Here are some points, one per row:
array([ 0.56,  0.76,  0.35, -0.58, -1.40, -1.12, -0.82, -0.97,  0.90,
       -0.24, -0.40, -0.19, -1.22, -1.55,  0.39, -1.72,  1.88,  0.29,
       -0.60,  0.31,  1.24, -0.13,  0.38,  0.43])
array([-0.98, -0.09, -0.49,  2.14, -0.27, -0.44, -1.40, -0.35, -1.49,
       -0.83,  0.69, -1.18,  1.11,  0.94, -1.31, -1.09,  0.65,  0.07,
       -0.52, -0.37, -1.44, -0.13,  1.82, -1.21])
array([-0.61, -1.74,  0.58, -1.96, -0.90,  1.48,  0.55,  1.73, -0.62,
        0.32, -0.06,  0.48,  0.98,  0.06,  0.66, -0.46, -1.61,  0.61,
        1.94, -0.30,  0.86,  1.30,  1.68,  0.09])
array([ 0.42,  0.13,  0.68,  0.50,  0.49, -0.19,  1.78, -1.28,  0.46,
        1.35,  1.06,  0.86, -1.66,  0.49,  0.37, -0.56, -0.40,  0.44,
        1.12, -0.27, -1.24,  1.98, -0.64, -0.64])
array([-0.24,  0.19, -0.59, -1.99,  0.42,  0.04,  0.37, -1.36, -0.69,
       -0.06, -0.37, -0.86, -0.09, -0.59, -0.94,  1.27, -0.10,  2.36,
        0.27,  1.30, -1.45, -1.50, -0.99,  1.10])
array([ 0.79,  0.02, -1.12, -0.26, -1.71,  1.32, -1.09,  0.91,  0.72,
       -0.81, -0.89, -0.26, -0.96,  2.01,  0.20,  0.65,  0.87, -0.12,
        0.44,  1.17,  0.50,  1.60, -0.91, -1.05])
array([ 0.46,  0.90, -0.50, -0.29,  1.18, -0.52,  1.28, -0.68, -0.38,
        1.22,  0.17,  2.91, -0.66,  1.87,  0.23, -0.82, -0.86, -0.58,
        1.17,  0.52, -1.17,  1.17, -0.34,  0.47])
array([ 0.32,  0.13, -0.02, -0.09,  1.02, -0.59,  1.40,  0.58, -0.26,
        0.90, -0.13,  1.44, -0.83,  1.41,  0.13,  0.14, -0.72,  0.02,
        0.49, -1.57,  0.16,  1.77, -1.07, -1.42])
array([ 2.04, -0.54,  0.13,  0.20, -0.63,  1.00, -1.43,  1.01,  2.69,
       -0.53, -0.37, -1.07,  2.40,  1.23,  0.91, -0.14, -0.60, -0.11,
        0.97, -1.27, -1.43, -0.36, -0.37,  2.00])
array([-1.09,  1.00, -0.95, -1.36,  0.20, -0.66,  0.68,  0.39, -0.56,
       -0.39, -0.58, -1.13,  0.86, -0.96,  0.46,  2.03, -0.33,  1.52,
        0.77, -0.62, -0.57, -1.11, -1.09, -0.79])
array([ 0.93,  2.01,  1.96, -0.05,  0.06, -0.44,  2.47, -0.35,  0.08,
       -1.75,  0.64,  1.09, -0.24, -0.27, -0.83,  1.87, -1.15, -0.58,
       -1.84,  0.75,  0.24,  0.26,  1.28,  0.28])
array([ 0.16,  0.13,  1.20,  0.14, -0.03,  0.69, -0.26,  0.65, -1.38,
       -0.94,  0.96,  0.09,  0.28, -0.45,  0.37, -0.25, -1.15, -0.33,
        2.46,  0.42,  0.81, -1.38, -1.09, -0.22])
array([-0.32,  1.06,  1.50, -1.33, -0.14, -2.14, -1.04,  0.06,  0.96,
        0.41, -0.30, -0.04, -1.00,  1.21,  1.22, -0.86,  2.03,  1.82,
       -1.21, -0.11,  1.41, -0.77,  1.13,  0.19])
array([ 0.25,  1.34,  0.39, -0.98,  0.51,  0.66, -1.04, -1.21,  0.43,
        0.78, -0.24, -0.91, -0.20,  0.14,  1.38, -0.39,  1.54,  0.68,
       -1.93, -0.69,  1.19, -0.07,  0.59, -0.01])
array([-0.01, -0.46, -1.03, -0.45, -0.45,  0.69, -0.77, -0.01,  0.24,
       -1.15,  0.03, -1.04, -0.70,  1.37,  0.27,  0.13,  1.29, -1.06,
        0.86,  1.18,  1.55,  1.97, -1.34,  1.80])
array([ 0.70, -0.93, -1.49, -1.83, -0.50, -1.36,  0.35, -1.28, -0.88,
        0.18,  0.39, -1.37,  1.10, -0.54, -0.72,  1.31, -1.01,  0.71,
       -0.24,  0.38,  0.09, -1.24, -0.41, -0.21])
array([-0.98, -0.17, -0.09,  0.23,  1.35, -0.62, -0.70,  2.00, -0.02,
       -0.18, -0.96, -1.01, -1.18, -1.67,  0.35, -0.65, -1.40, -1.18,
       -1.09,  0.83, -0.56,  0.41,  0.33,  0.64])
array([-1.86,  0.15,  1.72, -0.23, -0.57,  0.01,  0.27, -1.19, -0.11,
        1.51, -1.32, -0.03,  2.46, -0.09, -0.96, -1.75,  1.00,  0.47,
        0.30, -0.35,  0.63, -1.24, -0.11, -0.48])
array([-1.89,  0.82, -1.67,  2.11, -0.74, -1.06,  0.27, -1.14,  0.49,
       -0.96,  0.20, -0.81,  0.21,  0.10, -0.91, -0.76, -0.22,  0.42,
       -0.19, -0.97, -0.50, -0.28,  1.65, -0.13])
array([ 0.49, -1.08,  0.20, -2.59, -0.16,  0.32,  0.07,  0.47, -0.61,
       -0.78,  0.83, -0.31,  1.04, -1.47, -0.21, -0.46,  0.08,  0.12,
        1.17, -0.68, -1.43,  0.68,  0.49, -0.75])
array([-1.46, -1.35, -0.23, -0.01,  1.40,  0.92, -0.38,  1.17,  0.38,
       -0.60,  0.47,  0.02, -1.46,  0.35, -0.61, -0.96, -0.63, -0.74,
       -1.63,  0.26,  0.19, -1.68, -0.41, -0.40])
array([ 2.30,  0.50, -0.17,  1.39,  1.98,  0.06,  1.35,  2.43,  1.70,
        0.86,  1.73,  1.26,  1.92, -0.62, -1.10,  0.27,  1.20, -0.28,
        0.87,  0.82,  1.10, -0.33, -0.66, -0.79])
array([ 1.00, -0.53,  0.16,  1.05,  1.35,  0.02,  0.13, -1.69, -0.61,
        0.75, -1.42,  2.79, -0.53, -0.76, -0.08,  1.01, -0.29, -0.05,
        0.75, -0.85, -0.27,  1.89, -0.63, -0.52])
array([-0.35,  0.44,  2.53,  1.50, -0.53,  0.44, -0.47, -0.68, -0.26,
        1.21, -0.43, -1.93, -0.72, -0.32, -0.82,  1.11, -1.35, -1.62,
        2.01,  0.91,  0.66, -1.24,  0.34, -0.48])
array([-0.34,  0.68, -0.26,  1.50,  0.34,  0.01, -0.28,  0.65, -1.38,
       -0.64, -0.81, -1.02, -0.31, -0.93,  0.00, -1.08, -1.55,  0.03,
       -1.96, -1.02, -0.14, -0.66, -1.63,  0.80])
array([-2.28, -1.97,  0.61,  0.50, -0.98, -0.52, -0.29, -0.43,  0.03,
       -0.57,  1.18,  0.67,  1.47, -0.65,  0.82,  0.86,  0.48, -0.40,
       -2.25,  0.30, -0.68,  0.47, -1.81, -0.23])
array([ 0.08,  2.25, -1.00, -1.01, -1.55,  1.87, -1.65,  0.78,  0.21,
        0.39,  0.93,  0.69, -0.41,  0.83, -0.87,  0.83,  1.26, -0.98,
       -0.18,  0.01,  0.24,  2.16,  0.00,  0.75])
array([ 0.25, -1.47,  0.13,  0.06, -0.15,  0.01,  0.31,  1.12, -0.64,
       -0.29, -0.98,  0.32, -1.48, -0.06, -1.36, -0.45,  0.14, -1.37,
       -1.33, -1.15, -0.33, -1.97, -0.10,  0.68])
array([ 1.16, -1.58, -1.20,  2.76,  0.87, -0.53,  0.57,  0.27, -0.07,
        1.60,  0.83,  1.00, -0.55, -1.15,  0.32,  1.55, -0.61,  1.52,
       -0.21,  0.85,  0.29, -0.52,  2.01,  0.73])
array([ 0.46, -0.58, -1.33,  0.93, -0.46,  0.66, -0.23, -1.62,  0.66,
       -0.75, -0.87, -0.45,  0.35,  0.07,  2.64, -0.61,  1.57, -1.68,
       -0.40,  0.20,  0.05, -1.01,  1.90, -0.63])
There is one direction along which these points spread out most. Take the direction at right angles to it along which they spread out most. Go by this last direction. How far along it is each point below, from 0 to 99? The average is 50, and the first point in the table lies past the average. One standard deviation of the points above along it is 16.
array([-0.98, -0.17, -0.09,  0.23,  1.35, -0.62, -0.70,  2.00, -0.02,
       -0.18, -0.96, -1.01, -1.18, -1.67,  0.35, -0.65, -1.40, -1.18,
       -1.09,  0.83, -0.56,  0.41,  0.33,  0.64]) 39
array([ 0.08,  2.25, -1.00, -1.01, -1.55,  1.87, -1.65,  0.78,  0.21,
        0.39,  0.93,  0.69, -0.41,  0.83, -0.87,  0.83,  1.26, -0.98,
       -0.18,  0.01,  0.24,  2.16,  0.00,  0.75]) 86
array([ 0.25, -1.47,  0.13,  0.06, -0.15,  0.01,  0.31,  1.12, -0.64,
       -0.29, -0.98,  0.32, -1.48, -0.06, -1.36, -0.45,  0.14, -1.37,
       -1.33, -1.15, -0.33, -1.97, -0.10,  0.68]) 38
array([ 1.00, -0.53,  0.16,  1.05,  1.35,  0.02,  0.13, -1.69, -0.61,
        0.75, -1.42,  2.79, -0.53, -0.76, -0.08,  1.01, -0.29, -0.05,
        0.75, -0.85, -0.27,  1.89, -0.63, -0.52]) 44
array([-0.01, -0.46, -1.03, -0.45, -0.45,  0.69, -0.77, -0.01,  0.24,
       -1.15,  0.03, -1.04, -0.70,  1.37,  0.27,  0.13,  1.29, -1.06,
        0.86,  1.18,  1.55,  1.97, -1.34,  1.80]) 83
array([-0.98, -0.09, -0.49,  2.14, -0.27, -0.44, -1.40, -0.35, -1.49,
       -0.83,  0.69, -1.18,  1.11,  0.94, -1.31, -1.09,  0.65,  0.07,
       -0.52, -0.37, -1.44, -0.13,  1.82, -1.21]) 43
array([ 0.49, -1.08,  0.20, -2.59, -0.16,  0.32,  0.07,  0.47, -0.61,
       -0.78,  0.83, -0.31,  1.04, -1.47, -0.21, -0.46,  0.08,  0.12,
        1.17, -0.68, -1.43,  0.68,  0.49, -0.75]) 48
array([-0.34,  0.68, -0.26,  1.50,  0.34,  0.01, -0.28,  0.65, -1.38,
       -0.64, -0.81, -1.02, -0.31, -0.93,  0.00, -1.08, -1.55,  0.03,
       -1.96, -1.02, -0.14, -0.66, -1.63,  0.80]) 33
array([ 1.16, -1.58, -1.20,  2.76,  0.87, -0.53,  0.57,  0.27, -0.07,
        1.60,  0.83,  1.00, -0.55, -1.15,  0.32,  1.55, -0.61,  1.52,
       -0.21,  0.85,  0.29, -0.52,  2.01,  0.73]) 28
array([-0.61, -1.74,  0.58, -1.96, -0.90,  1.48,  0.55,  1.73, -0.62,
        0.32, -0.06,  0.48,  0.98,  0.06,  0.66, -0.46, -1.61,  0.61,
        1.94, -0.30,  0.86,  1.30,  1.68,  0.09]) 54
